In the data rows, 128 means zero.
Here are some numbered points:
102/128/101/201/095/138/140/189/140/076/111/083/161/118/123/130/184/153/114 0
163/128/162/092/127/055/096/128/096/128/158/163/079/128/169/060/146/137/105 1
163/128/162/127/143/127/130/093/130/165/120/163/096/162/155/130/113/086/125 2
163/093/018/127/128/091/164/128/130/165/023/197/166/094/099/199/093/131/010 3
092/128/090/162/047/127/130/164/130/128/102/128/166/162/139/095/191/139/120 4
138/059/137/092/180/189/144/118/144/128/150/069/150/060/091/130/101/137/156 5
092/128/126/162/105/127/130/164/164/091/164/128/107/128/115/095/216/121/152 6
128/163/162/092/162/163/096/128/130/128/146/093/108/094/134/130/065/162/184 7
062/163/137/152/092/142/096/153/120/050/188/103/100/128/140/105/157/144/149 8
128/198/126/127/148/127/130/128/164/165/105/163/132/128/117/130/118/115/134 9
092/128/054/162/000/091/096/164/096/128/088/128/221/162/162/130/173/157/063 10
092/163/126/162/081/127/096/164/130/055/204/093/119/128/135/060/168/146/145 11
143/103/141/137/103/153/130/164/130/128/105/103/154/114/138/120/144/160/143 12
097/163/101/162/120/163/169/139/154/096/134/118/142/128/097/144/140/140/144 13
092/163/162/092/163/163/130/128/130/128/167/093/113/094/135/130/069/168/172 14
163/138/173/117/171/127/106/153/120/139/149/118/094/104/136/130/110/177/117 15
092/093/090/162/086/127/198/164/164/091/113/093/162/094/069/130/178/142/129 16
163/163/162/092/108/091/096/093/062/128/129/128/142/162/163/095/126/099/151 17
092/093/126/092/132/127/096/058/062/055/170/163/157/196/153/164/095/122/161 18
128/163/126/162/061/127/130/164/130/128/114/093/139/128/152/095/194/122/118 19
189/079/111/127/136/132/154/128/154/154/112/163/136/114/121/134/125/112/093 20
087/143/126/127/100/153/164/143/130/128/132/138/126/128/122/105/163/124/191 21
138/123/101/152/137/153/188/118/154/128/109/138/159/128/100/174/124/135/132 22
102/188/116/127/144/153/164/153/164/165/098/163/146/128/103/139/119/116/135 23
092/163/090/127/134/163/164/128/164/165/087/128/146/128/101/164/098/128/155 24
163/059/162/092/189/200/130/128/130/128/176/093/145/026/116/130/106/145/169 25
128/128/126/127/157/127/096/128/096/091/143/093/136/094/145/130/089/232/128 26
163/128/162/127/174/091/096/164/130/128/167/128/099/094/126/130/121/200/105 27
113/118/126/162/112/127/140/143/154/102/155/128/121/138/123/115/192/123/148 28
128/163/126/162/124/163/164/164/164/165/119/093/110/094/111/130/144/134/133 29
128/163/090/196/132/163/164/164/164/128/098/059/133/094/076/164/140/130/114 30
128/128/126/127/155/127/096/128/096/091/148/128/143/094/138/130/081/207/115 31
163/163/162/127/150/091/096/128/130/128/152/128/087/162/155/130/124/153/127 32
117/079/126/092/167/179/144/118/144/107/144/089/157/090/095/139/100/127/157 33
143/163/141/112/159/101/115/139/116/128/140/128/096/118/144/139/118/146/114 34
153/118/126/147/128/127/140/113/140/180/100/153/099/152/126/154/119/092/110 35
128/163/162/127/166/127/130/128/164/165/111/128/039/128/102/130/119/129/139 36
163/128/126/127/151/127/130/093/130/201/097/163/082/162/133/164/086/087/112 37
092/173/101/176/081/138/115/164/116/113/109/113/165/152/146/105/157/147/112 38
113/153/111/152/147/153/144/164/154/154/119/103/123/094/094/130/135/143/114 39
117/163/152/137/141/127/096/164/130/117/156/103/085/114/142/095/141/159/139 40
102/103/162/092/153/127/086/103/072/076/160/153/134/167/157/120/097/141/150 41
117/093/126/176/093/127/154/133/144/107/117/138/148/148/112/149/166/109/116 42
143/113/116/172/126/127/164/124/150/117/135/128/148/152/119/154/142/125/127 43
163/138/141/137/145/138/130/103/140/175/108/153/108/143/143/130/116/092/120 44
New points follow, each followed by the numbers of its two nearest points above by angle, nearest first.
092/093/090/162/089/127/198/164/164/091/094/093/176/128/079/130/182/130/130 16 0
163/059/126/127/129/127/164/093/130/128/131/163/151/128/137/164/125/118/142 20 22
138/128/141/112/126/117/115/088/091/139/127/138/147/143/147/115/119/090/119 17 2
143/138/141/102/136/138/115/128/116/165/110/128/121/128/136/139/112/161/161 7 15
163/089/121/117/128/132/169/128/144/165/111/153/144/114/130/159/120/108/102 20 3
143/138/152/112/109/086/115/139/106/128/143/143/107/118/147/105/152/135/136 1 17
128/163/162/127/163/127/096/164/130/128/155/093/069/094/139/095/117/172/138 40 15
092/138/101/201/090/138/140/189/140/065/119/093/155/128/121/120/196/143/129 0 38
128/128/162/127/111/055/130/128/130/128/154/163/119/162/154/095/175/126/114 1 32
153/133/152/112/121/101/106/093/081/117/136/138/146/162/153/125/124/100/139 17 18
082/188/126/127/130/163/164/164/154/154/112/153/129/128/108/120/139/117/157 23 21
128/163/162/092/099/091/096/093/062/128/126/128/128/196/193/095/123/111/146 17 41
128/093/126/127/131/127/130/058/096/091/168/163/172/162/149/130/126/098/127 18 41
163/128/162/092/119/055/096/128/096/128/161/163/097/128/165/095/155/132/120 1 17
163/059/054/127/132/091/164/128/130/165/019/163/179/094/098/199/086/130/028 3 20
092/163/090/196/054/127/096/164/096/091/110/093/176/162/161/095/170/160/103 38 4
128/177/116/137/130/106/110/139/144/143/109/172/136/138/133/120/133/123/110 9 23
128/128/162/092/117/127/096/058/062/128/139/128/151/162/164/095/114/080/145 17 41
092/128/090/231/089/127/130/199/130/055/114/093/171/128/128/130/203/150/098 0 38
128/163/126/162/118/163/164/164/164/165/120/093/110/094/114/130/140/136/139 29 39
143/163/141/122/114/091/115/113/091/117/132/128/138/152/138/105/138/107/139 17 1
138/153/162/102/153/142/096/128/120/128/148/103/099/104/141/110/087/157/157 7 14
128/143/162/078/114/101/096/093/072/117/149/138/145/186/172/115/119/101/142 17 41
128/153/152/102/120/101/096/103/072/117/134/118/122/143/163/105/111/148/155 17 41
163/093/162/127/119/163/130/164/130/128/112/093/142/094/128/130/126/167/161 12 25
113/138/085/142/036/101/106/153/096/139/095/128/183/152/162/130/145/157/094 10 4
143/138/141/147/127/153/140/113/150/117/128/128/125/143/143/130/134/121/140 43 2
092/093/090/162/064/127/164/164/164/091/105/093/173/094/082/130/197/137/132 16 0
153/079/162/102/180/179/120/139/130/128/172/103/131/046/123/130/107/163/153 25 5
143/163/141/088/145/138/115/113/116/165/110/118/104/118/131/130/090/143/166 7 14
113/163/090/176/080/138/115/164/116/123/099/103/170/143/149/105/157/144/103 38 4
163/059/126/127/130/127/130/093/130/128/134/163/151/128/139/164/131/128/145 20 18
189/118/054/152/152/101/164/128/154/191/068/163/164/094/104/184/110/124/050 3 20
092/163/090/196/127/163/164/164/164/128/095/059/134/094/083/164/139/134/109 30 39
163/128/162/127/123/091/096/128/096/128/155/163/088/128/160/095/156/137/116 1 32
163/093/126/162/149/127/130/093/164/091/141/163/157/162/128/164/125/110/096 43 20
